Each named turn below is shown by a few rows before and after it. Which turns, in which order, take the first row of each later pair to the second? The first pair is answered.
Fese:
.01	-.08	.35	.20	-.27	.06	.04	.03	-.02	.23	-.15	.19	.06	.02	-.34	.17	.08	.30	.02  ->  -.03	-.07	.05	-.12	-.51	-.08	-.02	.22	-.15	.06	.07	.34	.11	-.06	-.07	.17	.20	.10	.14
.19	.07	.10	-.08	.29	.37	.09	-.06	.19	.41	-.07	-.06	-.46	.22	-.27	.11	-.23	.24	-.21  ->  .21	.03	.04	-.02	-.16	.11	-.01	.03	-.09	.49	-.19	.26	-.64	.15	-.18	.21	-.15	.19	.17
.00	.00	-.08	-.24	-.16	-.12	.03	.27	-.30	-.29	.34	.16	.27	-.13	.05	.01	-.05	-.19	.25  ->  -.01	.07	.04	-.22	.27	.15	.12	.15	-.05	-.32	.41	-.15	.41	-.04	-.08	-.08	-.15	-.09	-.12
Fubad:
-.17	-.01	.09	.31	.20	.16	.05	-.05	.44	-.12	-.20	-.21	.04	.16	-.18	-.09	.10	.16	-.29  ->  .20	-.04	-.22	.10	.29	.12	-.11	.00	.25	-.06	-.37	-.20	-.42	-.07	.07	-.05	.05	.03	-.18
.13	-.18	-.33	-.06	.12	.23	-.08	-.07	.13	-.07	-.28	-.08	-.32	-.13	.31	-.09	.03	-.12	-.21  ->  -.29	-.07	-.11	-.11	.00	.28	.14	-.07	.32	-.08	.05	-.05	.21	.11	.23	-.13	.15	-.03	-.40
.15	.08	.19	.26	.10	.15	.04	.00	-.25	.37	-.04	.01	-.21	-.20	-.45	-.03	-.18	.27	-.12  ->  .21	.19	-.20	-.31	.06	.17	.02	.17	-.25	.41	.19	.10	-.29	-.30	.02	-.05	-.06	.15	-.24
-.09	.13	-.10	-.13	.48	.11	-.02	.06	.29	-.14	.13	-.14	-.04	.15	.06	-.06	.05	-.03	-.41  ->  -.07	.07	.06	.14	.52	.09	-.04	-.04	.28	-.19	-.04	-.16	-.08	.15	-.17	-.05	-.04	.04	-.32
lim:
-.06	.16	-.32	-.39	-.11	.02	-.01	.05	.02	.09	.09	-.01	.08	.07	.25	.06	.05	-.01	-.06  ->  -.23	.12	-.22	-.18	-.34	-.07	-.02	.04	.05	.05	.04	.09	.19	.17	.14	.05	.13	.03	.04
.22	.04	-.06	.06	.05	-.06	.04	-.04	-.29	-.08	.06	-.06	-.05	-.14	.00	.08	-.13	-.06	.10  ->  .11	.00	-.04	.16	-.09	-.11	.03	-.02	-.28	-.13	.01	-.01	-.01	-.10	-.07	.08	-.07	-.06	.18
-.08	.25	.05	-.35	-.28	-.07	.12	-.09	.24	.07	.17	.04	.18	.00	.15	.09	.11	.07	-.09  ->  -.08	.25	.02	-.36	-.25	-.06	.13	-.10	.26	.06	.18	.04	.16	-.01	.15	.06	.10	.05	-.12
-.14	-.19	-.46	-.11	.30	.29	.13	-.16	.37	.31	-.44	-.20	-.32	.18	.19	.11	.15	.09	-.41  ->  -.29	-.34	-.67	-.08	.02	.13	.05	-.08	.37	-.10	-.40	-.18	-.25	.26	.23	.10	.25	-.08	-.24
Pairs:
Each pair is two turns apart.
-.09	-.01	-.03	.11	.25	-.02	-.16	.10	.09	.05	.09	.14	.01	.09	-.18	.13	.22	.02	.02  ->  -.05	-.03	-.12	.04	.30	.00	-.18	.12	.06	-.03	.15	.11	-.03	.05	-.14	.10	.24	-.05	.02 -> lim lim
-.08	-.07	-.03	.15	.12	-.07	-.07	.03	-.01	-.60	.22	-.18	.25	.25	-.23	-.07	-.09	-.16	-.10  ->  .21	-.13	-.09	.25	.28	-.08	-.17	-.02	-.10	-.51	-.05	-.24	-.14	.09	-.25	-.07	-.19	-.20	.01 -> Fubad Fese
-.11	-.11	.04	.15	-.02	.14	.12	-.11	.34	.11	-.19	-.17	-.09	.09	-.24	-.19	-.06	.10	-.28  ->  .06	-.16	.00	.22	-.12	.06	.03	-.09	.17	.16	-.35	-.08	-.34	-.03	-.22	-.16	-.11	.06	-.06 -> lim Fese
-.17	-.04	-.07	-.03	-.26	-.13	.05	.11	.02	.09	-.02	.22	.03	.05	.08	.00	.07	.04	.07  ->  -.15	-.08	-.15	-.10	-.19	-.12	.01	.15	.00	-.08	.03	.15	.08	.05	.10	.00	.06	-.05	.04 -> Fubad Fese
.06	-.17	-.18	-.04	.24	.12	-.07	-.04	.09	-.48	.00	-.28	.01	.02	-.11	-.08	-.07	-.16	-.13  ->  .07	-.15	.06	.27	.25	.15	-.06	-.15	.14	-.25	-.22	-.25	-.06	.04	-.33	-.05	-.11	.02	-.08 -> Fubad Fese
.09	.13	-.11	-.32	-.15	.00	-.01	.03	-.19	.41	.08	.29	-.20	-.15	.31	.05	.07	.07	.07  ->  -.25	.11	.37	.10	.13	.19	.15	-.14	.12	.22	.13	.01	.27	.15	-.20	-.03	.02	.22	-.16 -> Fese Fubad
.17	.15	-.02	-.25	.08	.01	.04	.11	-.15	.05	.26	-.04	.03	-.14	.11	.02	-.14	-.12	-.08  ->  -.04	-.01	.09	.17	-.19	-.14	-.01	.09	-.16	-.25	.15	-.02	.15	-.01	-.18	.01	-.06	-.11	.13 -> lim Fubad
.43	.05	-.07	-.15	.07	.16	.04	.00	-.03	.10	.00	-.24	.24	-.01	.24	-.02	-.21	-.30	-.09  ->  .18	-.07	-.05	.09	-.08	.13	.06	-.03	.11	-.22	-.03	-.32	.41	.17	.05	-.06	-.11	-.28	-.05 -> lim Fese
.40	.01	.16	-.08	.30	.11	.00	-.06	-.16	.34	-.16	.06	-.29	-.28	.02	.09	-.18	.09	.08  ->  -.13	.16	.19	-.38	-.03	.04	.16	.11	-.04	.24	.33	.25	.37	-.04	.18	.09	.07	.08	-.07 -> Fese Fubad
-.10	.10	-.04	-.44	.10	.14	.26	.04	-.01	.38	.04	-.08	.04	.01	.19	.32	.01	.13	.08  ->  -.36	-.09	.17	.06	-.04	.03	.24	-.01	.06	-.08	-.01	-.21	.31	.21	-.22	.28	.00	.13	.22 -> lim Fubad
-.16	-.09	-.58	-.14	-.26	-.03	-.25	.20	.18	-.35	-.04	-.06	-.07	.19	.35	-.11	.21	-.23	-.12  ->  -.03	.22	.09	-.04	.14	.26	.03	-.04	.22	.71	-.21	.04	-.15	.12	.15	-.05	.01	.21	-.37 -> lim lim
.03	-.33	.26	.15	-.12	.02	-.12	-.10	.01	-.09	.08	.09	.01	-.19	-.36	.16	-.08	-.02	.22  ->  .00	-.23	.37	.01	-.15	.03	-.07	-.07	-.02	.16	.17	.21	.07	-.20	-.27	.19	-.05	.03	.21 -> Fese lim
.13	-.03	-.39	-.41	.09	.05	.00	.05	-.01	-.11	.15	-.09	-.03	.02	.33	-.09	.09	-.17	-.15  ->  -.09	.03	.18	.00	.27	.17	.15	-.12	.19	.04	.14	-.20	.31	.21	-.16	-.10	.01	.07	-.31 -> Fubad lim
.02	.10	.25	.26	.20	.08	.04	.08	-.29	.23	-.08	.31	.12	-.22	-.14	.10	-.28	-.06	.08  ->  -.15	.20	.17	.01	.11	.08	.12	.16	-.19	.25	.16	.38	.36	-.13	.02	.08	-.15	-.10	-.05 -> Fubad Fubad
-.63	-.14	.11	.03	-.29	-.09	.07	.14	.19	-.28	.31	.55	.33	.08	.24	.03	.17	.07	.01  ->  -.43	.02	.35	-.08	.34	.28	.22	-.02	.39	.08	.32	.29	.35	.05	.16	-.02	.01	.24	-.39 -> Fese lim
.01	-.22	-.15	.08	-.31	.08	-.19	.30	.04	-.11	-.33	-.08	-.40	.07	.00	.12	.14	-.08	.20  ->  -.07	-.10	-.17	-.18	-.43	.07	-.12	.40	-.01	.06	-.11	.06	-.30	.04	.19	.16	.19	-.10	.18 -> lim Fese
-.09	.12	.13	-.23	-.05	-.45	-.05	-.07	-.07	.23	-.27	.01	.06	-.11	-.06	.29	-.04	-.04	-.17  ->  -.10	.15	.08	-.38	.08	-.37	-.02	-.07	-.01	.14	-.16	-.10	.17	-.09	.00	.26	-.04	-.06	-.33 -> Fese Fese
.08	-.09	-.19	.00	.38	.06	.02	-.03	.04	.05	.02	-.13	.00	.21	.10	-.13	.07	.01	-.02  ->  .07	-.03	-.23	-.10	.29	.02	.01	.02	.03	.19	.01	-.02	-.05	.19	.25	-.09	.13	.04	.02 -> Fese Fubad
.05	.17	.12	.01	-.27	-.15	.10	.25	-.15	.69	-.05	.09	-.25	-.12	.03	.23	.33	.20	.13  ->  -.29	.10	.40	.27	-.27	-.12	.22	.20	.03	.38	.15	-.05	.24	.11	-.33	.19	.35	.22	.04 -> Fese Fubad
-.07	.26	-.02	-.08	-.10	.09	.04	-.09	-.04	.40	-.17	.14	.28	.08	.10	-.01	.18	.10	.16  ->  -.02	.14	-.38	-.24	-.13	.02	-.07	.01	-.07	-.04	-.06	.04	.22	.04	.25	-.04	.20	-.10	.21 -> lim lim
-.05	.11	.22	.11	-.13	-.03	.09	.10	-.02	.15	-.07	.05	.06	.02	-.05	.15	-.01	.07	.16  ->  -.05	.14	.08	-.11	-.14	.00	.08	.14	.00	.18	.04	.10	.06	.01	.15	.14	.04	.04	.09 -> Fubad Fubad
-.13	-.08	-.07	.05	-.19	-.01	.05	-.10	.05	.22	-.05	.20	.07	.01	.12	-.10	.10	.08	.06  ->  -.13	-.12	.04	.24	-.09	.02	.05	-.15	.05	.13	-.12	.12	.12	.01	-.09	-.14	.03	.11	.07 -> Fese Fubad
-.11	.00	.02	.14	-.02	-.21	.02	.06	-.13	.01	.02	.29	-.01	.05	-.08	.15	-.05	-.02	.27  ->  .03	.10	-.07	-.13	.14	-.15	.06	.07	-.19	.12	.14	.28	-.06	-.08	.08	.15	-.10	-.06	.14 -> lim Fese
-.05	.04	-.11	-.21	-.04	.00	.05	.02	.02	-.04	.10	.00	.12	.02	.18	-.01	.03	-.04	-.14  ->  .16	-.04	-.05	.05	.03	-.05	-.05	-.04	-.10	-.05	-.18	-.05	-.15	-.11	.02	-.02	-.07	-.02	.00 -> Fubad Fubad
-.04	-.16	-.19	.14	-.36	-.27	-.14	-.23	.33	-.23	-.23	-.17	-.30	.04	.14	-.17	.18	-.23	-.21  ->  .18	.04	.10	.05	.00	-.04	-.01	-.36	.33	.33	-.28	-.21	-.41	-.04	.12	-.15	.01	-.03	-.44 -> lim lim
-.19	.08	-.09	-.02	-.02	.11	.05	-.05	.18	-.01	.11	-.02	-.01	.07	.09	-.01	.09	-.08	-.07  ->  -.09	.07	-.05	.01	.13	.17	.05	-.10	.19	.04	.04	-.07	-.10	.02	.06	-.01	.03	-.07	-.14 -> Fese lim
.20	-.09	.06	.13	.26	.05	.00	-.07	-.09	-.08	-.06	-.10	-.12	-.08	-.12	-.05	-.17	-.01	.03  ->  .17	-.10	-.11	-.07	.07	-.12	-.05	.05	-.24	-.19	.06	.02	-.13	-.11	.07	-.04	-.09	-.14	.16 -> Fese Fese
.15	-.14	-.11	-.17	.16	-.10	-.01	.28	-.06	-.54	.22	-.17	.06	-.06	.00	.03	-.05	-.24	.04  ->  .26	-.10	-.06	-.18	.41	.05	.02	.19	.07	-.40	.13	-.30	-.03	-.14	-.04	-.01	-.09	-.17	-.10 -> Fese Fubad
-.20	.18	.23	.10	.03	.20	.14	-.21	.37	.11	-.08	-.20	.10	.14	-.11	-.16	.02	.13	-.32  ->  .19	-.06	-.26	.08	.04	.02	-.13	-.13	.14	-.30	-.28	-.30	-.35	-.08	.07	-.16	-.03	-.14	-.07 -> Fubad lim
-.25	.29	.01	-.02	-.17	-.11	-.03	.07	.06	.10	.25	.14	.14	-.07	.09	.11	-.04	.07	-.05  ->  -.23	.30	.15	.14	-.01	-.06	-.02	-.01	.13	.18	.17	.06	.13	-.04	-.05	.08	-.10	.16	-.11 -> Fese Fese
.01	-.07	-.10	-.26	.17	.02	-.08	.04	.03	-.31	.03	.09	-.20	.11	.06	.13	.13	-.02	-.03  ->  .03	-.11	.07	.04	.21	.01	-.08	-.04	.02	-.32	-.11	.06	-.20	.14	-.16	.14	.09	.01	.04 -> Fubad Fubad
.26	.10	.06	.03	-.10	-.23	-.13	-.02	-.35	-.27	-.25	-.29	.03	-.20	-.16	-.01	.01	-.19	.19  ->  .02	.13	.25	.19	-.30	-.24	-.08	-.04	-.26	-.18	-.24	-.19	.26	-.06	-.24	.00	.10	-.07	.19 -> Fese lim
.10	-.08	.05	.48	.10	.09	-.08	-.32	.26	.30	-.56	-.08	-.48	.18	-.20	-.18	-.04	.25	-.02  ->  .12	.10	-.38	-.27	.18	.22	-.04	-.20	.35	.42	-.24	-.04	-.48	.11	.34	-.22	.09	.14	-.31 -> Fubad Fese
-.03	-.02	.04	.21	.38	.10	.14	-.15	.29	.32	-.14	-.23	.06	.01	-.15	-.11	-.12	.04	-.41  ->  .03	-.21	-.55	.06	.08	-.14	-.10	.03	.18	-.29	-.12	-.20	-.11	-.05	.11	-.12	.03	-.30	-.15 -> Fubad lim
.17	.02	.16	.23	.22	.13	.03	-.08	-.01	-.12	.09	-.24	.18	-.03	-.17	-.11	-.21	.04	-.07  ->  .09	.11	-.01	-.11	.17	.14	.07	-.01	.04	-.13	.29	-.19	.31	-.04	.10	-.13	-.10	-.01	-.20 -> Fubad Fubad
-.02	.03	.15	.01	-.01	-.06	-.02	.01	-.16	.26	.02	.14	-.03	-.06	-.06	.06	-.07	.03	.14  ->  -.09	.07	.02	-.23	.16	.05	.01	.05	-.06	.09	.22	-.01	.13	-.03	.05	-.01	-.04	-.06	-.08 -> Fese Fese
.06	-.08	.06	.20	.16	.07	.06	.04	-.04	-.30	-.05	-.17	.11	-.04	-.23	-.01	-.16	-.20	-.03  ->  -.07	.03	-.06	-.11	.10	.09	.10	.10	.02	-.30	.17	-.11	.28	.01	-.03	-.04	-.05	-.25	-.16 -> Fubad Fubad
-.40	-.16	.21	.08	.15	-.11	.28	-.22	.19	.06	.06	-.20	.08	.31	-.05	.02	.16	-.33	-.22  ->  .01	-.23	-.02	.07	.06	-.25	.09	-.21	-.09	.23	-.27	-.04	-.55	.04	.11	.08	.08	-.39	.10 -> Fese Fubad
.29	.13	-.07	.00	.25	-.01	-.10	-.15	-.09	.02	-.03	-.20	-.01	-.10	-.15	.17	-.07	-.06	.05  ->  .10	.23	-.15	-.29	.04	-.04	-.02	-.03	-.06	.05	.21	-.06	.19	-.05	.07	.19	.07	-.12	.02 -> Fese Fubad
-.08	-.03	-.18	.02	.09	.14	.03	-.07	.20	-.23	-.02	-.19	.04	.13	.11	-.05	.12	-.02	-.20  ->  .11	-.04	-.25	.00	.09	.13	-.04	-.09	.12	-.04	-.19	-.12	-.26	.03	.19	-.01	.10	-.02	-.13 -> Fese Fubad
-.02	.03	-.01	-.17	-.09	.18	-.10	-.14	.35	.03	-.05	-.25	.30	.21	.10	.06	-.08	.03	-.37  ->  .32	-.03	-.18	-.22	-.03	.14	-.20	-.13	.22	.04	-.22	-.27	-.08	.02	.20	.09	-.14	-.04	-.26 -> Fubad Fubad
.11	-.22	-.17	.19	.12	.13	.00	-.08	.17	-.30	.12	-.45	-.15	.19	-.01	-.16	.15	.14	.22  ->  .14	-.12	.10	.24	.24	.22	.12	-.16	.20	.10	.07	-.39	-.17	.17	-.12	-.12	.08	.31	.15 -> lim lim
-.25	.00	.39	-.01	-.12	.16	.26	.09	-.02	.44	-.05	-.04	.14	-.11	.00	-.03	.15	.08	-.03  ->  -.19	-.17	-.14	-.21	-.22	.03	.07	.25	-.06	-.25	.10	-.19	.12	-.13	.22	-.11	.21	-.28	.04 -> lim lim
-.17	.23	.01	-.07	-.06	.07	.16	.06	-.32	-.05	.09	.32	.22	-.05	-.23	-.10	-.04	-.10	.19  ->  -.17	.23	.07	-.01	.17	.23	.20	.02	-.19	-.05	.11	.15	.25	-.01	-.34	-.15	-.06	-.06	.02 -> Fese Fese
-.03	.09	-.18	-.10	-.18	-.12	.12	.22	-.23	-.45	.63	-.08	.51	-.17	-.16	-.06	.14	-.38	.13  ->  .47	-.05	-.07	.27	.43	.09	.03	-.04	-.17	-.33	.10	-.44	-.03	-.33	-.48	-.11	-.17	-.24	.05 -> Fese Fubad
-.07	.00	-.01	-.04	-.13	-.11	-.09	.11	-.19	.16	.14	.27	-.02	.12	.05	.26	.22	-.04	-.07  ->  -.14	-.03	-.02	-.05	-.10	-.15	-.11	.13	-.16	-.01	.25	.21	.09	.16	.01	.24	.23	-.10	-.10 -> Fubad Fese
.23	.06	-.04	-.44	.04	.03	.06	.10	-.08	-.03	.44	-.03	.18	-.12	.06	.15	-.05	-.03	.04  ->  .07	-.03	.34	.09	-.13	-.06	.08	.00	-.11	.00	.26	.04	.27	-.02	-.36	.16	-.11	.09	.22 -> Fubad Fese
-.07	-.01	-.03	.30	.21	-.17	.12	-.05	-.02	.24	.09	.24	.16	.22	.06	-.09	-.26	.22	-.05  ->  .11	-.03	-.11	.23	.37	-.14	.06	-.08	-.10	.21	.01	.16	-.02	.12	.10	-.11	-.34	.18	-.05 -> lim Fese
.01	.14	.29	.22	.42	.22	.16	-.10	.18	.29	-.02	-.10	-.02	.01	-.29	-.02	-.10	.26	-.36  ->  .00	.07	-.18	-.19	-.39	-.29	-.05	.27	-.32	.12	.16	.45	-.15	-.14	.20	.12	.11	-.05	.21 -> Fese Fese
-.03	-.14	-.17	.28	.03	.05	-.08	-.06	.04	-.36	-.05	-.11	-.05	.04	-.06	-.07	.03	-.07	.01  ->  .12	.00	.05	.23	.30	.21	.02	-.15	.05	.06	-.08	-.10	-.11	-.05	-.08	-.06	-.07	.08	-.14 -> lim lim
.02	-.15	.18	.10	-.04	-.15	.04	.09	-.47	-.17	.27	.08	.22	-.18	-.13	.17	-.16	-.11	.27  ->  -.11	-.11	.28	.11	-.01	-.10	.12	.06	-.35	-.14	.34	.04	.40	-.10	-.18	.15	-.14	-.02	.15 -> Fese lim
-.36	-.13	.15	.32	-.12	.08	.04	-.07	.14	.13	.02	-.03	.14	.18	-.05	.03	.15	.17	-.08  ->  .00	-.06	.07	.08	.33	.26	.06	-.13	.07	.30	-.03	-.17	-.13	-.07	.02	.03	-.03	.15	-.26 -> lim Fubad
-.21	.04	-.43	-.47	-.52	-.17	-.04	.18	.00	.16	.18	.33	-.01	.12	.61	.00	.19	-.09	.06  ->  -.08	.24	-.09	-.45	-.26	.04	.11	.04	.03	.75	.10	.38	-.08	.05	.50	.05	.06	.18	-.14 -> lim lim
